The rows of X fall into a few groups, and each row is roughly a mix of its group's hidden directions.
X:
[[  4 -38 -34 -26 -22 -19  17 -12 -41  14  20  24]
 [ 16 -40  -3  20  18  38   4  44  18 -22  26   3]
 [ 29  15  -3  14  27  15 -21   2  45 -19 -42 -27]
 [-19 -24  17   6   5 -34  53  39 -10  -2  22 -10]
 [ -8  18  -5 -61 -16  23   2   8   5  30  -7 -40]
 [-23   0  -5 -37 -16  35  -4 -35  -5  10  21  47]
 [ 51  37  -7   3   9   4 -40 -31  15 -19 -11   6]
 [ 16   7   0 -21  29 -14  11  13  25 -51  10  46]
 [ 15  34 -10 -12  -4  30 -48 -44  24   1 -14   6]
 [-37  41  -8 -22 -11 -13   1 -22 -14  47 -25 -11]
 [  4  32  30  22  13  -5 -15  10   6  21 -40 -50]
 [ 31  13  -1  19  34   7  -7  12  42 -25 -36 -30]
 [-35 -31 -43  19 -10  26 -23 -26 -20  -8  15  20]
 [-18 -16  36   4 -26  13  28  21 -19  42  29 -25]
 [  4  13 -27  -9 -19   2 -41 -43 -29  25 -33   6]
 [ 13   9  -1 -59 -56  -2  -6  16   4  15   5 -11]
 [  1  13 -12 -23 -14 -18 -32 -44 -33  13 -43  12]
 [-10 -12 -12   2 -19 -21  30  18 -39  29   6 -51]
 [  1  53  10  11  28 -11   0  23  30  -3 -37 -28]
 [ 14  38  -3  -3 -12 -30 -30 -52 -11   3 -32   7]
 [-10  -5  47  10   6 -21  35  -8 -37  42   2 -15]
 [-11  55   0 -32 -10 -38  13 -21  -4  25 -16 -16]
 [-14  -1  13   4 -26   4  21  -5 -19  48  12 -56]
 [ -6  13 -25 -49  -6   8   3 -12  15 -15  45  39]
 [ -6  24  -3 -59 -13  17   4   7   4  33  -3 -42]
 [ 10  21 -36 -25   5 -20  23  -6  20 -14  57 -12]
 [-26 -13  19  -9   4  68  -4 -14   9  18  -7  30]
 [-13   2  -3   9  15  17 -32 -29  28 -26   5  58]
 [  3 -13  40  -8  -3  -1  21 -19 -44  36  22  35]
 [ 13  48  22   6  29 -20  -3  19  37  -6 -33 -19]
 [  3  53   1 -27  -6 -47  -3 -33   0   9 -19 -11]
 [ 15  47  17 -14  10 -46  36  -1  14  -5  18 -22]
 [ -6 -13  21   4   9 -16  51  39  19 -16  40 -14]
 [-23 -13  23  10  18  33  34  37  35  -4  31  -6]
 [ -3 -22  27  -1  -6  29 -28  10 -30  17 -55  18]
 [-25   3  -2 -40 -20  33   8 -39 -10  21  23  34]
 [-13  -5  -8 -14 -25  24   7  -7 -19  55  15 -46]
 [ 18  17  28   5   4 -17  -7  35  -8   6 -35 -57]
 [ 12  11 -25  -1 -10  21 -53 -32 -18  13 -38  16]
 [  7  10  37  19  22  -9  31   1 -36  46 -14 -23]
 [  8  14  13  26  12 -44 -10 -22  -2 -37 -42  25]
 [ -6   6 -41  14   8   8 -20  12  45 -39 -21 -30]
 [  8  -5 -49 -28  -8 -15  21 -16  -5   1  56   5]
 [-17 -11  13  -2  10  66 -24 -10   9  14 -35  18]
 [-49 -22  -9  16 -22  32  19  16   0  37  26  -7]
 [ -2 -25 -55  32  18   9  17  21 -19 -30  18  -7]
 [-29   8 -17  15  -8  20  30  18  -7  50  34 -26]
 [ 50  17  41 -24   9 -27  16  16  33  -5  -3   7]
 [ -4   1 -28 -24  -2  -3  27 -10  20 -21  63  23]
 [ 46   9  34 -22   7 -31  34  26  24   0   0 -14]
 [ 26  40   3   3  25  18 -15  17  37  -8 -44 -19]
 [ -3   0   6 -34   9  64 -23  17  11  20 -25 -15]
 [ 28  24 -39 -17  30 -20 -19   5  27 -36 -24 -11]
 [ 10 -16 -23  -4  10  39 -51  -3 -18   2 -41  20]
 [-42  20  12  -8  -5 -33  38  38  26  14   6 -17]
 [-45  -7  19  -1 -13 -37  49  18   0  11  22 -14]
 [ -3 -12 -23 -45 -25 -21 -43 -27 -18 -15 -22  12]
 [-12  29  -5  -7 -23 -22 -22 -56 -24  23 -28   4]
 [ 37  -1  23 -24  15 -40  14  -3   9 -52  14   2]
 [ 13  -4  22  45  15 -26 -17  26   2 -24 -48  -5]
 [ 30  39 -13 -16   0  24 -39 -48  14   4  -8   0]
 [-11  -6  -5 -47 -21 -43 -26 -34 -13 -23 -12   6]
 [-28 -39   9  20   3 -18  38  51 -14   2   7  -2]
 [ 25 -28  -8 -36 -29 -13  29  25   1 -24  40   8]
 [  1  29   1 -61 -11  22  -1   6   3  20   1 -44]
 [ 16  19 -17  12  12 -37  24  18  23 -12  49 -32]
 [ 12  35  10   7  16 -19   0  22  23   5 -39 -53]
 [-46   9 -39 -10 -34   0 -32   6  15 -23  -2 -26]
 [ 29  16 -32 -36   9 -39   8  29  10 -18   6 -34]
 [ 13  15 -21   1  -6  35 -57 -31   7   6 -30  15]
 [-43 -10 -39  19 -11  36 -32 -24 -26   1  -3   4]
 [-21 -10  25 -11 -35   9  27 -25 -34  45   3 -20]
 [-50  13 -14  25   9 -32  21  15  13   0  -9 -45]
 [ 32   6 -26   5 -17 -24 -46 -32 -28 -10 -26  12]
 [ -9 -30 -13 -12 -23 -13  24   4 -39   3  49  31]
 [ 13  -6   0  22  24 -14 -24  14  13 -46 -34  42]
 [-34 -27  -9  35  -7  46  11  23   1  33  20  -4]
 [ 12   5  -1 -32  -2 -45 -29 -25 -18 -21 -43  13]
 [-31 -20  37  34 -32   6  12 -16 -27  33  14  13]
 [ -4 -10 -16 -45 -58   7  -6   8 -29  21  18  -8]
 [ 40  25  11 -24  25 -46  28  15   2 -25   5 -12]
 [ -2  27   4  13  28  22 -37 -16  40 -24 -23  31]
 [-12  -8 -22   8  -9 -23  12 -44  -5 -14  25  56]
 [ 19  11 -13 -34  28  -3 -12  -7   7 -36  -5  58]
 [ 30  50  -3 -19   3  18 -26 -49  16   5  -7  -4]
 [ -8 -16 -14  34  -2 -23   3 -36  -9 -17  16  58]
 [  2  18  36 -32 -12 -35  -6  -9  44  -5   9  35]
 [-30 -35  18   9   1 -28  48  38 -15  -1  14  -5]
 [  3  19  31  13   9 -10  61 -14  -5  20  34 -20]
 [ 27  16  29 -22  -6 -31  36  34  -5  18  -2 -37]
 [ 10   4  30  30   3 -24  -7  27 -11  10 -47 -43]
 [-67  18 -18   6 -24 -20 -18  -1  -9   4  -1 -30]
 [-13  51  -3 -30 -11 -37  -1 -32  -6  25 -24 -10]
 [  0 -12  26   8  17  -7  44  43  30 -23  31  -9]
 [ 12 -33 -34 -25 -23 -20  11 -12 -52  24   2   1]
 [ 12  32 -49 -22  15  -7 -14  -6  36 -25  32   0]
 [-27   4  34  12  -4 -14  16  -7 -45  40  -6 -35]
 [-41 -29 -13  34 -26  35 -28 -11  -7  24 -11  13]
 [ 50  23 -12  -8  21  15 -43 -26  -6 -13 -29  10]
 [ -4 -17   2 -41  -3  46 -30   9 -13   7 -30  36]
 [-27 -19 -18 -35 -21 -26 -43  10   8 -21 -34  15]
 [-11 -21 -23 -14 -17 -18 -50  25  22 -31 -27  16]
 [ -6  -2  58  20  15   4  24  36  26 -29  -6   2]
 [-44  -8 -35  25  -5  35 -36 -23 -19  -7  -9  -4]
 [-36 -31 -11  29 -23  49 -23  -8  -4  25  -4  12]
 [ -3 -49 -15  -4 -18  13   0 -24 -27  -6  39  40]
 [ 21  40 -28 -26  28 -10 -17  -7  15   6 -35 -35]
 [ 57 -12  -7 -25  -9  42 -28  -2  11 -21  -7  16]
 [ 38   1 -22  -4  12  40 -46 -32 -17   3 -18   9]
 [ 25  -2  -2  39  13 -40   3  31  -7   1 -13 -48]
 [  5 -51  -1 -10 -23 -40  34  -6  24   1  23 -16]
 [-16 -13 -39   7 -15  31   1   3 -59  26   5 -12]
 [ -5  -7  62  33  10   5   5  26   7 -19 -36   4]
 [ 20  34  25  -1  26 -30   2  12  54 -18 -17   5]
 [-58 -28  12   7 -26 -18  36  14  -9  20  15  -5]
 [-11 -23   3   3   3 -14  23  -5 -28  -9  50  52]
 [ 24   8  -5 -57 -49 -12  -9  19  18   7   2 -13]
 [-59 -38   6  20 -26  -3  24  15  -5  17  18   0]
 [ -1   9  12  35   7 -35 -14 -26   1 -34 -34  40]
 [-13   2 -14 -40 -14  35  21  -9   4  34  41 -26]
 [ 49  -3 -10 -16   3  37 -30  -1  27 -32 -10  24]
 [-17 -13  31  23 -25  -3  28  -6 -26  43  -3 -40]
 [-10 -29 -11  46  -2 -17   4 -27 -11 -10  13  54]
 [ 12 -35 -19 -19 -23 -14  37  23 -21 -12  46  10]
 [ -2 -24  58  22   1   2  27  33  -5 -11 -30 -14]
 [ -4 -21  30  12  -5  19 -26   3 -28  17 -60  15]
 [-13 -49 -14 -11 -32  12   4 -21 -37   8  35  20]
 [ 33 -29   6  21  19  21   5  32  21 -41  33   5]
 [  3  32  12   7   9  -4 -13  -1   3  29 -42 -58]
 [ 22   8  34  -5  13 -37   8   8  53 -24 -13 -21]
 [ 18 -29 -11  -1  -5  20 -31 -48 -47   2 -11  16]
 [ 48  -9  -7 -25 -11  35 -38  -5  14 -30  -3  21]
 [ 27  56  11 -26   6   6   2 -50  11   3   8  -9]]
Here is one row of each group, with its name. Which group are the others in?
[ 10  46  23 -28   8 -23  34 -28  16  -2  28 -20] : J
[ 15  28  -8   5   7  -6   4  29   6  13 -35 -63] : Y
[ 16  -2  21  42  12 -32  -9  26  -4 -13 -45 -29] : T

[-40   9  13  -5  -4 -29  44  43  21  10  11 -15] : J
[-13  -7 -20  13 -11  53 -48 -15   7  20 -25  16] : J
[  2  46  -3  14  24  42 -38   7 -21 -10 -26   7] : Y
[ 43  -9  39   2  26  -3  37  -3 -20  29   8  27] : Y
[-32  14  10 -12   7 -32  38  48  28   9   6 -19] : J
[  6 -27 -18  48  38  30   5  -4 -35 -21   1  -5] : Y
[-44 -16 -36  22 -14  30 -26 -22 -33   8  -3  -7] : Y
[  2  -4 -12 -49   2  36 -31   6  -9  16 -47   8] : T
[ 24  -1 -43  -6   7  19 -19   8  45 -38  -1  27] : Y
[ 15  25 -14  10  14   1   9  26   9  17 -39 -59] : Y
[-31  33  -7  -5 -23 -18 -16 -38 -14  39 -34  -1] : J
